Each path is a new rotation, seen through one point. The rows after it are directions, each followed by how far the rotation turns it, in degrees a step (0 if it stays put).
Each turn is a multiple of 5 degrees from 10 to 175, or 0.
Each row of a path follows its step; steps can be skipped.
Path 1:
step 2: [  9   2 -12  25   1  -2   1  -4   5  -3  -3  -5   7 -13  -7   5  -9 -16
   4  -1  12  -4  14   3  -2  -2  17   3   0  -9 -10   3  -2  16 -14   0
  18 -12 -21  14  -2  -1  -6  14   8 -22  -5 -17  -4   1  -8  -8]
step 3: [  0   3  -2  16 -12  -8  13  15  -4  11  -7   9   9   7  13  -2   4  -1
  19  11   4  -9  -5  -6 -23   3   8  -5   5 -12  -3  -6   4   2  -8   2
  16   9 -14  -5 -11  -6   6   6  24 -25   3 -11   7  -4  -5   1]
step 4: [  8   2   3   7 -10  -3  -6  32  -8 -21   0  10   7  16   0  -1  10  -7
  16   8   3  -6  12   1  -9 -15   3  -1   3   0   0 -12  -5  -2  -6   7
   9   6   1  17  -4  -5  -6  -6  14   0 -14 -11  -1  15  -5  21]
step 5: [ 23   4 -21   1   3  18   0  21   1  -8   7  14  -1 -15  -3  -9   9  -9
  20   2   1  -5   5   0  -9  -2 -16 -22  -8   8  -6  -2  -1   9  13   4
  14  -5  -7   7  -4 -12   8  -4  10   6 -11   4  -7  12   0  -4]
step 7: [ 16 -15  -4  14   2  -4  18  -6   1 -11  -8 -21 -12  -5   3   2  21 -11
  -5   8  -1  -8  17 -10   2   6   0   0  10   5 -13  -6  14   9   5  -6
  10  10 -14   8   4 -11   2   5  -9  -5 -13 -18 -11   2  13   9]
step 8: [  2   0  -6   1  -8   5  14   0   0  -5  -8  -3  -5 -10  15  11  21  -2
  -3  19  16  -8  -5 -16 -16   5  -7  -5   4  11 -14  -1   4   1   5  -2
  17   2   5   4  17   8 -19   9   2 -30   5  -5  -4  11  -7  -1]
step 9: [ -8   1  -2  -2   3   1  16   9   7 -14 -12  12  12  -3  -4  20   8  12
 -10   3  15   4   1  -3 -10 -25  -3  -4   4   1  -7 -13  -4   4  23  -3
   7  11   2  -6  -2   1 -11   1  12 -16 -17 -10  10   4   7  14]
step 11: [ 15 -18   9   3  15   3  10 -11   2  -9  -4   9   4 -11   7   6  -3   0
  10 -14   9  -5  -5  -1 -10   0  -4  -4  12 -10 -13   4  -2  16  -5   6
  10  11  15  16   7  -3  -2  13  16   6 -25  10   7   3  -6 -21]
step 15: [ 11  -5  -3   4   5   4  -4   8   4  12  -5  15   0   1  -7  10 -17 -12
   5  10  20 -11  12  -5  13   4  11 -13  10   7 -16   8 -11  11  19   7
   9  12 -14   0  -5  10  -5  -4   5   9  -1   7  13  15  12  15]
step 16: [ -3 -11   1  14   8  -2  14 -11 -18   4   0   2  -1  -1  -6 -10  -6   4
  12  -7  17 -18  11   8 -12   7  -7 -10   7  -6 -19   0   2  -9   6  17
  19  17  -7  13  -6   7  -5  -6  -3   2  -4  16  -3   4  22  -1]
[ 4 -1  2  2 -4  6  6 -1 -4  3 -1 -3  0  0 -2  0  0  2 -6 -2  1  0 -3 -3
  1 -2  1  0 -4  3 -5  1  1  0  1 -2  1 -1 -1  2 -3  4 -3  1 -4  1  3  3
  1  1  4  4] : 45
[-4  5  2  5  1 -4 -3  1  1 -2 -1  1  1 -2  4  2  1  3  2  3  2  1 -3 -1
  1 -2  2  4  0  4 -3 -2 -1 -1  0 -3  4  2 -4 -5 -5  1 -2 -2  2  2  3  1
  1  5 -3  1] : 65
[ 2  2 -2  2  0 -3  1 -3  3  2  9  0 -3 -4  4  2  2  1  2 -2  3 -1  2  0
 -1  4  3  4 -1 -5 -3 -4  4  0 -1 -2 -4 -3  1  0  1  1 -2  3  0 -1 -1  0
 -1 -3 -1  6] : 70
[-3  3 -2  0  2  6 -4  0  4  1  1  5  1 -1  0  3  2 -4 -2  2  2 -1  1 -1
 -1 -1  1 -3 -5 -3 -6  4 -2  3  1 -2 -2 -2 -1  3  4  2  0  0 -2  0 -1  1
  1  4 -4 -4] : 110
Path 2:
step 0: [ -3   5  -2   1  -9   5 -11   6 -20  -8  -6 -13   6   3   6 -12  11   8
  -3   9   5  -1  -8 -10  16  11  -8   5 -10 -12   3   9   3   3  12   4
  14   2   5  15  14  16  -9   9  18   7   2  10  21   6  16   1]
step 1: [ -4  -5  14 -11   2   2  -8  -3  11   2  11  -1   2   5  -1   4  -2   2
   2  11  -3   3  -2  -9   9   1   6  24   0   2  -6   6   0   0  -5 -15
   8  12  12 -13 -17  14 -17  33  10  -4  -3  21  -2   2   1  -7]
step 2: [ -5 -12   8 -16   5  16  -3  13  11  -2   4  -8   3  -5   8  -1   4  10
 -17  14  -4   2  -2  10  -4   2  23 -20  -2  -2 -21  -2   1  15   2 -21
  -3   6  -5  -5  -9 -12 -12  -9  14  -8   9  -3  -7   4   3  -5]
step 5: [ 21  19  18  -7 -15   4   5   0   1   5  -3   8   2  10  -7   6  -6   6
  13   0  -8  18   0  -8 -19  -7  12  10 -12   4   2  -5  -6  -5  11   5
   8   3  11  -1  21  -3  -3 -13 -17  -6  -6  -6 -12   3 -10 -10]
step 6: [ -7   7  12  -9 -13 -21   2  -3  -2  -9  -8   9   3   1  -5   1  -4   3
 -10   5   0  -7   9  -7   0  -7  13 -19 -15  -9  -1 -13 -28  -7   3  19
   3 -12  13  -3   6  -2   6   5  -4  13  13 -10  14  -4   9  -2]
step 7: [ -2  -1  -8 -11  -9  -5  -5   8   4  10  -4  -3 -15  10 -24  -2  -5   1
  -2  15   7 -16  -5 -19  12 -16   1  -2  14 -14  20  -6   6   0  -7   2
  10  -8  10  -3  11   3   7   0   5   3   3  18   3  10   8  20]
step 8: [-14 -13  -3 -15  11  -8  20  13   3  12   1  -9  -4   7  -3   0   1   3
  -7   2  -2   5  -6  22  18  -1  -6   0  16   0  -2   6   4   8  -2   8
   2   9  32  -7   2  -2  11  12  -8  -6   3  10  -8   2 -12 -10]
step 9: [-11   4  -7 -14  -3   4  -1   2  -8   0   0  11  -2  -2   1   3   2 -22
 -21  -8  20   2  -2   9  -5   6  -7  -3   5  -5  -8   4  -2  12  -4  -9
 -17 -14   9  -1   0   1  -8 -12   5  -1  -4  -6 -37  10  -7  -5]
step 11: [  9   5 -11  14   5  10  -5 -14 -17   6  -6  -3   4   2  13  -2  11   2
  13  19  -2  -4 -15   6  -8   6  -9   0 -12  -6   3  11  18 -16  14  12
  10  -3   9 -11   4  21   0 -11  11   1  -7  -6  -3  -8  -6   9]
step 14: [ -4   2 -10  -5   0   2 -15  12   1  18 -14 -22  12  14   1  -1   4  -4
  -1   3 -16   1  -8  -3   9 -16  15 -12  11  -5   7   3   0  16 -11 -10
  -6   6 -17   4  -9   3   7   9  -3  -9  11  -4  15  -2 -15  13]
[ 4  1  3  1 -4 -1  4  2  0  0  3  1 -2  2  0 -2 -1  1 -3 -4 -2  7 -1  5
  2  0 -7  5 -2  2  1  5 -2  0 -1 -3  0  4  2 -2  3  2 -1  3  2  0 -2  1
 -4  2  3 -1] : 95
[-1 -6 -2  2 -3 -2  2  4 -1  1  1 -3 -2  0  2  1 -2  1 -1 -1 -2 -2 -2 -5
  3 -2 -2 -5 -3 -1  5  1 -1 -4  0 -2 -3 -1 -2  1  1  2 -2 -1  2  1  1 -6
  4  0 -1  8] : 100
[ 2 -3  1  1  1 -1  2  0  1  1  5  1  0  2 -2 -1  0 -6  0 -1  0 -3  0  5
  3 -5  1 -2  0 -1  5 -4 -2 -1  1  6  1 -3  5  2  2 -2  2 -3  1  5 -4  0
 -6  1 -2  0] : 25
[ 0 -1  1  2  2 -4  0  2  0 -4 -6  1  2  2 -2  4 -5  2 -3 -5 -2  1  1 -1
  1  0  3  1  5 -6  5  3 -4  4 -2  3  3  0  0  1  2  4  0 -3  2 -2  0  2
  1  1 -2 -1] : 45
[ 0 -1  2  3 -1  0  2  1  0  1 -5  0  2 -3  3 -2  4  3 -1 -2  1  0  0  7
  4  2  1 -1  0 -2 -3 -5 -3  4  3 -2  0 -1  4  3  3 -6  3  2  4 -2 -2 -1
  5 -2  2  3] : 175
[-4  0 -1  1  3 -1  2  5 -3  1  1 -5  3  0 -2  8  2  1  3  0  0  4 -2  2
 -2  2 -1 -4 -1  5  0 -1  2  0  4  3  4  4  1  2  3  0 -3 -3 -3  2  1  2
  1  3  5  0] : 135
